128 stands for zero in the data rows.
Some points:
[150 122 182 112 156  81 158 122 124 183 101 116 116 113  97  61 135 119
  91 128 192 131 171 168 151 146 141 100 163 226 134  91 100  99 142 167
 148 127 116 148 154 107 145 147  91 113 143 127]
[124 189 161  80 141 148 103 121 133 119 147 193 107  84  94 101 117 103
 133 153 146 131 131  93 128  92 117 196 117  75 171 131 149  92 161 182
 154 110 172 109 123 157 121 123  50 111  99  96]
[171 179 120 115 175 165 163 129 130  95 131 159 191 125 181 168 151 113
 151  82 103 166 223  94 181 129 116 149 170 129 128 128 123 150 141 112
  84 204 152 106 142 140 108 103 128 115 214 134]
[124 104  83 132  76 167 138 194  72 108 146 175 154 129  99 129 115  90
 144 112 130 150 208 174  90 190 125 157 127 107 158 128 107 120  94 155
 199 137  91 117 102 124 107  75 166 150 118 142]
[117  78 144 122 111 140 136  73  86 200  99 121 176  72 119 114 195 115
 180 130 129  98 109  87 121  89  91  98 119 107 157 110 149  76  95 125
 126  99 139  93 107 170 148 140 145  99 125 138]
[133 129 119 161 153 117 117 120 165  83 162  83 164  70 123  67 166 206
 146 138 149  98 121 138  89 118 129 117 165  94  96 138 126 178 101 103
 201  77 166 183 129  82 140 133 112  68 143 141]
[152  88 164 153  94 138 120 125 100 131 105 138 145 157 123 173 146 136
 102 121 131 174 121 152 173  99 125 105 124  89 116  90 168 174 156 132
 152 169 148 184 152 120  73 110  87 141 110 126]
[121 129 113 145 113 123 114 126 107 151 169 116  83 191 140 103 166  83
 144  82 101  79 162 132  91 117 122 112 147 147 163 141 201 157 160 135
 101  97 116 125 116 179 153 123 187  25 150 123]
[119 157 147  92 105  59 106 118 153  92 102 118 105 178 158 125  94 139
 176 166 155 184 107  82 131 154  86  32 106 143 130 135 123  78  79  86
 156 157 113 148 153 132 108  81 135  91 107  75]
[146 125 100 157 151 153 122  66 124 114 134  76  84  57 109  80 169 187
  89 136 129 131 116 149 150 154  75  86 137 168 115 122 157 137 144  65
 120 154 135 147  99 157  51 141 137 168  86 115]
[151 119 128 129 115 147 192 134 145 129  48 126 153 194 167  88 111 115
 165 159  98 141 124 121 179 117 125 168 127  87 100 177 136 156 115 174
 107 161 113 141 140 153  97 144 100 180 109 118]
[137 101  95  97 206 131 199 102  16 152 212 156 157 176 136 172 103 147
 129 153 154 139 118 166 134 141  94 131  83  84 127 137  98 118 163 152
 136 144 128 150 158 117 126 152 131 135 155 124]
[125 150  86 119 109 153 103 181 117 149 171  60  92  68 152 131 104 119
 146 139 140 138 124 127  88 139 159  98  99  93  99  44 104 102 136 140
 125 193 127 142 165 105  78 157 106  74 172 172]
[147 183 160 189 124 139 135 104 164 171 197 135  95  93 170 148 130  90
 158 184 146 116 100 168 121 157 153 118 169 101 125 140 113  82 114 152
  52 133 115 152 115 131 118  83 104 185 100 169]
[176  55  84 113 155 153 121 108 139 106 136 163  76 149 105 102 112 146
 139 130 139  89 136 134 123  61 152  89 177 102  99  83 110  59  60  83
 121  74  83 150 132 152 150  93 133 128 137  91]
[124 128 106 126 115 107 115 121 169 192 120 139 144  84  97 115 173 141
 174 127  49 128  86 138 151 157 126  93  90 136 134 130 148 152 135 108
 114  89 133 178 103  72 169 127 159 115 109 103]
[110 110 128  95 130 144 104 155 145 140 156  65 117 162 107 130 193 141
 148 199 158 143 173 134 141  77  86 104 137 139 122  81  68 187  90 121
 114 142 128 103 130 123 179 118  93 112  83  91]
[138 102 183 103 127 164 118 114 138  71 139  86 158 134 124 191 171  69
  98 157  55 125 112 100 123 134 138 143  85 155 125 166  84 144 151 100
 137  69  78 137 205 129  98 128 131 137 132 138]
[149 140 147 141 109 142 195 116 142 114 163 128 132 106 141 157  87 147
 133 160  81 146 155 137 115  76 160 107 146 215 148 118 106 107 142 125
 196 180  96 153  85 154 158 152  66  98 147  77]
[143 174 162 140 135 110 125 136  95 148 100 149  97 100 130 147 134 152
 154  82 158  69  91 122 145  63 197 163  87 137 188 129 100 128  99  71
 145 113  84 138  96 119  97 127 134 121  99 110]
[120  82  76  89 102  53 112 108 178 139 124  71 137 106 128 138 172 131
 109 161 136 142  91 184 144 126 134 180 127 110 127 139 134 125 164 100
 169 200  87  76 119 109 177  89 156 128 120  91]
[ 54 189 134 141 170 159 139  57 137 174 126 143 127 154 102 132 135 127
 141  95 140 115 130 113 118 166 120 129 138  95  92 117 116 113  99 106
 124 148  66 139 120 128 129 126  66 117 163 102]
[138 102 148 123 121 109 175 147 162  90 142 168  96 165  79 175  84 138
 133 155 100 110 125 147 124 161  68 175 189  92 107 147 141 126  81 110
 119 167 123  96 107 104 105 208  90  65  77 167]
[164 131 146 123 142 131 121 148 153  99  97 136 155 166 112 154 139 124
  66 126  96  73  93 174  83 156 135  67 144 152 155  87 104 141  75 147
 128 149 213  92 156 126 132 143 130 145 143  78]
[ 87 111  55 106 189 165 111 185 146 129 121 177 212 141 127 156 128 113
 166 163 154 184 151 119 122 125 164  91 170 147 144 176 168 156 143 172
 131 137 128 114 110 126 123 177 177 133 114 115]
[158  98  86 212 149 113 133 119 109 103 149 139 112 152  66 137 141  70
  94 103 142 153  89  34 149 133 149 180  96 160 106 145  65 106 146 146
 122 188 149 122 109  90 118 121  96 124 159 133]
[138 163 132  51  99 202 193 116 112  98 119 143 104 122 134  82 110 115
 127 109 174 150 128  94  85 149 142 123 109 124  93 148 118 213 121 154
 133 141 115  89 101 105 160 130 130 164 137 158]
[ 96  93 156 116 141 131 138 191 139 177 135 173 112 149 158 129 138 157
  98 173 138 137 105 112  94 129 167 181 139 126  98 147 110 132 141 104
 105 133 191 131 154 208 115 138 164 153 178 132]
[152 120 111 116 144 137 134 149 139 114  97 107  99  99 189 148 157  45
 146 123 145 111 181  82  88 177 104  98 129  87 151 126 108 125 179  95
 105  79 163 164  95 147 151 154  95 136  91 100]
[130  85 171 135 110 118 161 136 163 107 118 167 148 137 143 134 178 204
  88 159 103 153 172 115 125 150 143  83  31 105 113  83 124  95 135 160
  98 143  98 104  53 104 122 142 132  74 103 145]
[102 110 197 129 178 204 121 143 159 139 164  86 149 151 145 124 101 110
 161  78 115 115 105 128 155 131 108 163 119 127 122 102  94  98 141 177
 166 176 130 116  64 138 139 144 198 172 133 140]
[ 75 133 138 170 152 124 116 119  93 114 138  81 127 130 159  64 139 139
 148 149 119 143 145 129 134 163 175 121 113 113 206 106 160 121  94 127
  99 144 126 106 111 151 137 150  98 213 168 202]
[131 160 135 150  99 102  97 114 139  63 102 206 172 109 154  73 119  92
  96 129 143 170  96 153 112  79 116 155 121 104 148  92 136 150 121  83
 118 161  75 154 145  95 145 170 131 110 122 142]
[154 160 113  95  60 100 139 161  84 122 154  95 128 129 138  92 196 195
 115 116 123 127 104 125 115 152 134 133 189 134 135 100 124  65 126 158
 121 134 118 174 146 104 117 202 103 129 121  99]
[104 114 102 127 125 126 166 144 202 116 126 107 116  78 150 197 129 132
 175  64 183  91 124 140 135  92  96 145  98 172 118 137 171 110  79 174
  92  69 112 136 168 105 167 146 155 141 160 117]
[113 149 125 139  68  80  91 141 102 113 117 144  97 147 181 148 113 130
 144  96 127 143 174 144 172  98 117  92 120 109  68 162  88 115 152 144
 167  55 164  77  99  92 153 162 150 151 182 134]
[133 153 146 130 137  79  76 109  98 146  85  94 162 145 117 153 104 138
 146 119 134 127 154 186  51 126 159 169 113 149  74 131 117 118 117 119
  71 152 141 157 121 195 180 142 131 126 110 137]
[167 152  78 130 101 139  79 156 181 147 170 142 186 175 115 125 111 138
 102  89 176  93 148 134 147 160  99 152 108 129 106 129 140 110 151 140
 122  86 110  92 138 219 105 131 102 131 117 146]
[104 106 116 114 147 155 103 156  49 119 120 130 165  95 206 144  60 131
  97 144 118 110 103 102 148 171 148 131 160 156 144  89 150 135 140 117
 107 112 126  68 105 107 165 105 105 124 131  94]
[138 170 114 159 143  95 137  88 129 189 124  92 133  77 170 112  86  62
  48 147 130 129 149  75  91 127 107 143 129 103 121  77 132 150  91 170
 127  55 126 117 111 173  65 156 177 104 160 124]
[113 119 162 140 168 130 161 162 148 120 134  95  86 144 124 152 122 180
  73  91  98 162 123  81 111  88 134 113 105 132 132 147 155  66 142  74
 180 122 144 106 148  85 165  97 112 130  81 173]
Along one direction, these points spread out more than along any other. Take the direction at right angles to it along which they spread out most. Then take the direction at right angles to both along which they spread out most. Go by this last direction. How far along it is each point below, from 0 to 99? 50 is the average, and the first point above lies past it. One standard deviation of the points above along it is 16.
[110 110 128  95 130 144 104 155 145 140 156  65 117 162 107 130 193 141
 148 199 158 143 173 134 141  77  86 104 137 139 122  81  68 187  90 121
 114 142 128 103 130 123 179 118  93 112  83  91] 34
[138 102 183 103 127 164 118 114 138  71 139  86 158 134 124 191 171  69
  98 157  55 125 112 100 123 134 138 143  85 155 125 166  84 144 151 100
 137  69  78 137 205 129  98 128 131 137 132 138] 40
[150 122 182 112 156  81 158 122 124 183 101 116 116 113  97  61 135 119
  91 128 192 131 171 168 151 146 141 100 163 226 134  91 100  99 142 167
 148 127 116 148 154 107 145 147  91 113 143 127] 66
[146 125 100 157 151 153 122  66 124 114 134  76  84  57 109  80 169 187
  89 136 129 131 116 149 150 154  75  86 137 168 115 122 157 137 144  65
 120 154 135 147  99 157  51 141 137 168  86 115] 76
[138 163 132  51  99 202 193 116 112  98 119 143 104 122 134  82 110 115
 127 109 174 150 128  94  85 149 142 123 109 124  93 148 118 213 121 154
 133 141 115  89 101 105 160 130 130 164 137 158] 50
[149 140 147 141 109 142 195 116 142 114 163 128 132 106 141 157  87 147
 133 160  81 146 155 137 115  76 160 107 146 215 148 118 106 107 142 125
 196 180  96 153  85 154 158 152  66  98 147  77] 57
[121 129 113 145 113 123 114 126 107 151 169 116  83 191 140 103 166  83
 144  82 101  79 162 132  91 117 122 112 147 147 163 141 201 157 160 135
 101  97 116 125 116 179 153 123 187  25 150 123] 26
[133 153 146 130 137  79  76 109  98 146  85  94 162 145 117 153 104 138
 146 119 134 127 154 186  51 126 159 169 113 149  74 131 117 118 117 119
  71 152 141 157 121 195 180 142 131 126 110 137] 50
[124 128 106 126 115 107 115 121 169 192 120 139 144  84  97 115 173 141
 174 127  49 128  86 138 151 157 126  93  90 136 134 130 148 152 135 108
 114  89 133 178 103  72 169 127 159 115 109 103] 32
[152 120 111 116 144 137 134 149 139 114  97 107  99  99 189 148 157  45
 146 123 145 111 181  82  88 177 104  98 129  87 151 126 108 125 179  95
 105  79 163 164  95 147 151 154  95 136  91 100] 45
